Each row is where one point has got to under a steady rotation. How many ticks took it there?
The counts run from 0 to 240.
[  8  -7 -22   7  22 -17  14   5   5  -7 -50  -6 -23  22   4 -44 -21  16
 -21  26   7  39   0   0 -11 -24 -24  10  -5   9  12 -13 -14  13 -20   8
  13 -16  12 -62  27   0  -6  -6  -8 -33 -16   5 -18] => 9
[  0  -5  10 -30  50  -5  22 -19 -14   4   2   6  11  -4  17  -4  22   7
   1   9 -30  -7 -27  -2  29 -14  24   7 -13   6   2   2   4  14  -1  28
  29  32  13  50  22  -2  14 -13 -32  21  28  17 -40] => 237
[  4   0  24 -17  31  30  40 -13 -19  -7  -4  24  17  11  -1 -10 -65 -18
 -37  -5  -5  -2 -40  -3  -8   4  24  15  -8  -6  13 -19  -5 -14  16 -13
  11  -7  24   0 -17  19 -13  -3 -12  13 -28   0  23] => 98
[  5  -1 -35 -18  41  -3  18  19  -2 -34 -35  -8   3  -9  29 -13 -15   8
 -28  13 -11  -5  12 -21 -23 -17 -17  14   3  -2  -2   1   1  27 -16  34
  -1 -27  25 -11  16 -12  26 -13  11 -49   8   7  17] => 181
[-22 -19  -8  19   9  -5   7  23   5 -31 -14 -14  12  22  32 -49  -4   2
   3  37   3  36  -6 -14  27 -21  -4  26   8  37  -5 -14 -15   0  21   6
   8 -22  31 -28  15  -8  33  -8 -19 -31  12  -8  10] => 3
[-17   4  12  10  27   4 -41 -32  16  12  -8 -25 -21  13  -6  -1 -41  21
   9  12  10  12  17 -16  17  11  22  32  -8  33 -14 -17  21  22  15 -25
   7   2  -8 -18  23 -10 -25   0  19   3  -7  51 -37] => 40
[ 26   3 -50 -15  30 -36  20  12   7  15 -14   5  11  10  12 -15 -23  -3
  -7  45 -16 -10   5 -17  13 -14  -9  17 -14  12  -9  -3 -24   0  -1  -9
 -24  14   2 -24  -5   9  10  13  -9 -34  -2 -55  14] => 163
[-18  -4 -33   6  40  18 -12  -8  23   2   0 -23 -17   5  -1  19   5  26
 -14  -5  43  29   3   9  16   8 -31 -12 -12   8 -12   0  28  34 -22  21
  23   6 -13   3  10 -10  10 -13  32 -48  24  21  13] => 191
[-26 -24   1   4  51   9  -8 -15  10  -6  -3 -21 -10  11  20 -14 -12   3
   7   5  25  50   7  19  19   0 -33   9 -42   3  -4 -30  14  29 -13 -12
  24   6   3 -32  -4  -6  -7  13  36 -25  15  20  -2] => 193
[  5  23 -36   8  16   7 -31 -14   8  47   3 -25  -2  24 -34   4  -7  36
   8  13  17  24   5  -4  -9  -2  -2   0  14  36 -17 -13 -18  26 -10 -27
  24 -21 -41 -15  20 -14 -11  11   1   3  -3  30 -31] => 209
[ 11  27 -14 -14  28  -2  -7  -1  -5  46 -22 -11 -20   6  10  24   2  17
 -16  -5  -1  -4 -38  -9  -4   4  24  -5   0  -5   1  11  20  14 -14  14
  43  28  -3  48  39  19  10 -18 -36  -2  14  35   9] => 229
[ 14  13  -2 -50  38 -29  17  -1 -34   4   7   7  -2  -8 -14  17  11  14
  -6  11 -25 -12   6  -6  10   5  14   3  -6  -1  14   3   4   9  22  27
  33  33 -24  33  -8 -12   0 -25   8   3  25  17 -55] => 239
[  1  28 -37 -12  16 -15  11  27  12 -16 -16   0 -18   7 -11   7 -30  18
 -22  11  26   0  42 -28 -26  -9 -20   6  -7  -5  12  -5  10  28 -19  23
  20  -8  -6 -17  -5 -12  23 -23  42 -58   2  14  31] => 183
[  8   0  -4 -24  42   2  -3  -4  28 -15  22  -7 -14   4  16 -28  -2   9
  15  -3  10  36  -7  -7  -8  14  -5   6 -28  21  14 -43  28  17 -12  -3
  28  16  10 -14   6 -46  21 -12  39 -11   4  14 -16] => 23
[ -9  31 -36   9  22   9   3  -2  28   1  -1 -15   0 -13  24 -24   3  46
  15  30  12  20   7 -11  19 -11  23  25 -16  15 -11 -23   8  26  17  12
   9 -31 -12  11  36  23  30  28 -10  29   1  22   6] => 205
[-13  26  -3  -6  16 -29  20  12 -27   2  11   3   8 -32   9  14  -1   2
   3  24  -7  13 -30  -8   3 -16  24   1  -9  -7   6  10 -29  25  36  38
  47  33 -23  19 -12  16   1 -18 -10  24  44  11  -6] => 68
[ 11  -8 -12 -45   2   1   8  -2  15  -8  16 -13 -15  26 -20 -11  29  24
 -12  31  -4 -20  33 -20  31   4 -18 -26 -12  46  22   8  11 -16 -25   2
 -30  31  -3  -6  23   2  27  -6   5 -14  -9 -37   4] => 159
[ -1  21  13 -43   9  29  -2  -1  -6  -1 -28 -29 -35  -9  -6   8   5  26
   7   0 -36   3 -17 -10  -6   9  18  -4  16  -2  37   1   9  33  -7  11
  27 -27 -23  16  25   5 -12  -6   8   0  32  47   3] => 54
[ 23 -10 -15 -34 -21   1  19  13  11   4  20 -38  25  -4  16  11  21  -8
   8   6 -26  19 -22  -2  20 -14 -13 -33  -1  24  20  -6  -5 -20 -42  -3
  -2  30  -2  13   7  10  28 -14  31 -35  33 -20  21] => 150
[ 23  -6  11 -15  17  36  39 -32   1 -10   3  -2  25  -1 -25  31 -56 -10
 -19 -22  10  -2 -16  19   5 -26   2   1  10 -17  18 -17   7   1 -14   9
   2  17   8  12 -18  -2 -11  -6  34   7 -35   4 -26] => 104
[ -2  15 -13   3   6  -3  34 -19   2   7  -2   9   3  17   3   4 -25  23
  -6   8   6  -7 -23   5  21  -4  38 -10  35  33  -5  21 -47 -19  -3  11
  24  12   9  25   2 -24 -24  -6 -68  32 -15 -21  -8] => 83
[  7   1  19 -42  34   0  -6 -16 -16  18   5 -21 -25  -6   7  15 -17  -2
   7  -8  -3   8 -21  -8  10  10  22  -3 -27   0  16 -26  30  -6  10 -20
  56  38 -17  23  -9 -13   2 -15  13   0  24  37 -10] => 232
[ -5   4   9 -22 -21  33   4  28  -7 -17  16 -19  28  43 -40  34   8   3
  -6   4  14  11  -8   1  18  -6 -17 -15  28 -17  25  24  13 -10   0  -5
 -21  -5  -4 -15  34  49  17 -22  -2 -20   3   9  18] => 134
[ -4   2   3 -28   4   2  -1  13  -7 -30   8  11  -7  32 -30 -32 -27  -2
 -22  23  -3  16  27 -23  -6   4 -21  -6  -5  38   2 -19   8   0  -5  -3
  -3 -23  23 -33 -17 -35   8  -8  35 -52  24  18  13] => 176
[ -4  50 -16 -20 -11 -18  -3  26   4   6 -11   1 -18  14   1   5   3  27
 -16  16   4   7   8 -32 -19  -7  20  -1 -10 -10  22   5  20   2  -2  29
  53  25 -14  13  46   8  13 -33 -26   8   8  60   3] => 222
[-17  34 -20   5   7  -6 -21 -12  22 -19   4  -4   2  32  -5  20  17  38
   8   2  -6  -4  21 -14  11  -6  34  14  34  29   3  20   3  34  -6  27
  16  -6   6  18  37 -18  -6 -20 -13  -8  26  36 -30] => 45
[  2 -13 -13   3   0  -1  12  -2   8  -8 -37  -2 -23  26 -19 -44  -7  17
 -24  28  26  35  20   6 -13 -22 -33  -3  -1  21  21   4  -8   3 -25  14
   5 -11   9 -59  37 -18   5 -15   1 -19 -10  -3 -28] => 8
[-33  10 -20   2  40   8  -4   3  29 -23  30  13   7  17  24 -14  39  38
  -7  21  27  19   5   1   8  10 -10   4 -21  27  -8  -3   0  41 -16  27
  19  -8  12  15  28  -3  16   5  -9  12  21  -5   1] => 197
[ -6 -25 -21  10  14 -17 -11  -3  -5  10 -11 -12  -7  44 -30 -15 -11   5
   1  38  39  36   8  -8  23   2 -35   6  18  38 -12  -6 -19   0  10 -22
   2  -4 -17 -38 -10 -18   7  -8   6 -52  -1 -13  -7] => 0
[  0  34 -15  -1 -36  18  14   5  26 -21  27 -15  25  44 -38  32 -12  -3
  27   5  25   0  25   1  44   6  12   7  28  -6  24 -11  -4 -16  11  -7
 -19  -1 -32  -1  -7  31   3  -5  26 -10  -3  -6  11] => 127
[  0 -15  -1 -26  11 -13  10  28  -4 -10  15  -9  30   3  47 -23  10 -10
 -15  44 -32   6 -11 -10  29   5 -13   0 -28  25   3  -1   0 -20   0  -8
 -16  33  19 -17   6  25  20   6  -5 -18  21 -39  29] => 156
[ 22   6   7 -35  19  26  36   6 -19  -2  15  26  -4  22 -50  16 -42  18
 -41  -7  13   6 -19   0 -14  32  -2 -24  24  -2  20  24   8 -22   0   6
  10  -3   3  -1 -11   2  -8 -14   7   4 -17  17   6] => 95
[ 11  21   1 -18  17  22  36   2   8 -18  35  27  25  13  -4  23 -26   3
 -20 -25   3 -24 -21 -27 -18  13  29  -6  24   1  12  -9  -7  -7  -4  21
  11  -3  19  59 -11  -5  13 -26   2   6 -25 -13  34] => 101
[-15   2  14 -21  44   4   0 -31  -2  19   4  11  -3  11  14  -3   8   4
  -6  12 -13 -12 -40   4  23 -15  28   9 -14  22  -5   4  -5  24  -9  10
  27  27  20  58  24  -4  -2 -12 -42  20  19  -1 -25] => 236
[-13  15 -23  16  23   1 -19  13  -8  13 -13 -28  16  12  23  -7 -11  26
   2  21  -6  46 -22  -6  13 -15  25  29   4  18 -33 -15   3   8  29 -16
  27 -17   2 -18  35   2   2   4 -30   0  15  48   0] => 212
[ 20  12 -32 -10  38  -6 -18   8   9  22   8 -17  16 -23  29  13   2  42
  -3  19 -35  -1 -10 -28 -17  28  22  26  11  28 -20   8   5  29  -4   9
  11 -22  -9  21  28  12  -3   8  11  -7  15  21 -12] => 36
[  9  12 -35   0  15   3  25  17  18 -23  12 -28  57  24  21  34 -19  -2
  17   8 -33 -15  -3   8  36 -11  21  39  25 -35  -1   1 -14   4   0  -9
 -26 -11 -17   2   8  43 -13  12  -7 -11 -23 -22   7] => 124
[ -7  19   9 -42  29   7 -17  -2 -21  25 -21 -17 -32  13 -33  19  -8   7
  -6  10 -10   0 -13  -8 -34  12  13  -8   9   0  37   1  -7  35  -8 -13
  38  -6 -40   2   0   1 -34  -7   4  -6  13  27  -1] => 56
[ 11  17  15  -7  -5  20  45 -16  -1 -14 -11  27  -2  15   1 -28 -38   4
 -24   3 -19  20 -45  20  20  -1  24   3  16  11   5   8 -15 -27   2  21
   5 -18  29  10   2  21 -25  16 -38  32  22   7   9] => 91
[ 17   9 -29  -3  60 -20   1  11  14   4   2   5  14 -14  31 -17  10  40
  -2  11  -9  23  -8  -1   3  -4  -6  19 -29  -3  -7  -8  26  41  -4  38
   1  16  18   7  44  13  23  -4   2   6  18  14 -34] => 28
[-12   7  22 -31 -18  19  -9  26 -10  -8  17   1  27  40 -17  -8  -4 -32
  -9  21 -15   2 -23 -15 -30 -28   3  -2   2  16  38 -28 -29   3  -7 -37
 -17  -8  -9 -23   9  27  -4  -3   2  -6 -16 -33  31] => 138
[ -8  -3   5 -28  13   8  22 -21 -21   4   8 -33 -17 -24   5  20 -35  33
 -10  22   9   3   5 -24  38  22  23 -15  14  16   8  24  -2 -26  37  19
  29  17 -18   5   0   2  11  -6 -26  19 -27  26   2] => 78
[-11  -2   4 -16   7   3 -11   3  -1 -19   1  25 -11  42 -31 -34 -17   4
 -24  21  13   8  21 -19 -25 -15 -26  -1  -6  47   7 -20  -9  14 -19 -10
  -4 -19  30 -27   1 -29  -3   0  24 -51  16  -5   4] => 177
[ 36   1 -22 -10  -6   4  18 -28  28   0 -17 -21 -17   6 -18 -22 -30  20
  16  27  -4  -6  27 -21  53  -7 -10  -5   1  38  13 -16  12 -28   1  -4
 -35  -7   9  -2   4   4  46  14  23 -32  22  -1   9] => 167
[ -4  27 -11  24  -9   1  31  -4  15 -13  35  32  44  10  12  25 -38  -7
 -22  -9  30  -1 -29   7  12  -1   9  10  -6  -2  -1  -3  -5  -3  -8  35
   5  26  16  43 -19  39  -4 -18  11  15  13  -8  17] => 108
[-20  51   7   4  -1 -21 -24  11  12   5 -26  16 -16  28  -4 -21 -21   3
   0  20 -12   5 -10 -11 -21   2  29  29  -7  -4  22   1 -12  35   3  10
  28   2 -16 -11   5  21 -51  -2 -13   1  46  34  -4] => 50
[ 15   0 -24   3  -5  21  12  -4  41  -5 -23 -13 -48  -5  15 -32  -4  35
  -8  -1  34  32   2 -28 -16  19 -14 -13  -3  21  26 -16  25  -7 -37  23
  16 -16   2 -11  31  -5  36  -8  17 -27  -5  18  28] => 14
[-18  -9  31 -27  -4  10  27 -36 -18   9   6  -4 -29 -34 -15 -13 -15  28
 -11  27   4  10 -13   9  24  -4   9 -30 -10  23  34  -2 -25   9   6  16
  32  16 -32   3   2  18 -17  14  -2  43   8   7 -26] => 72
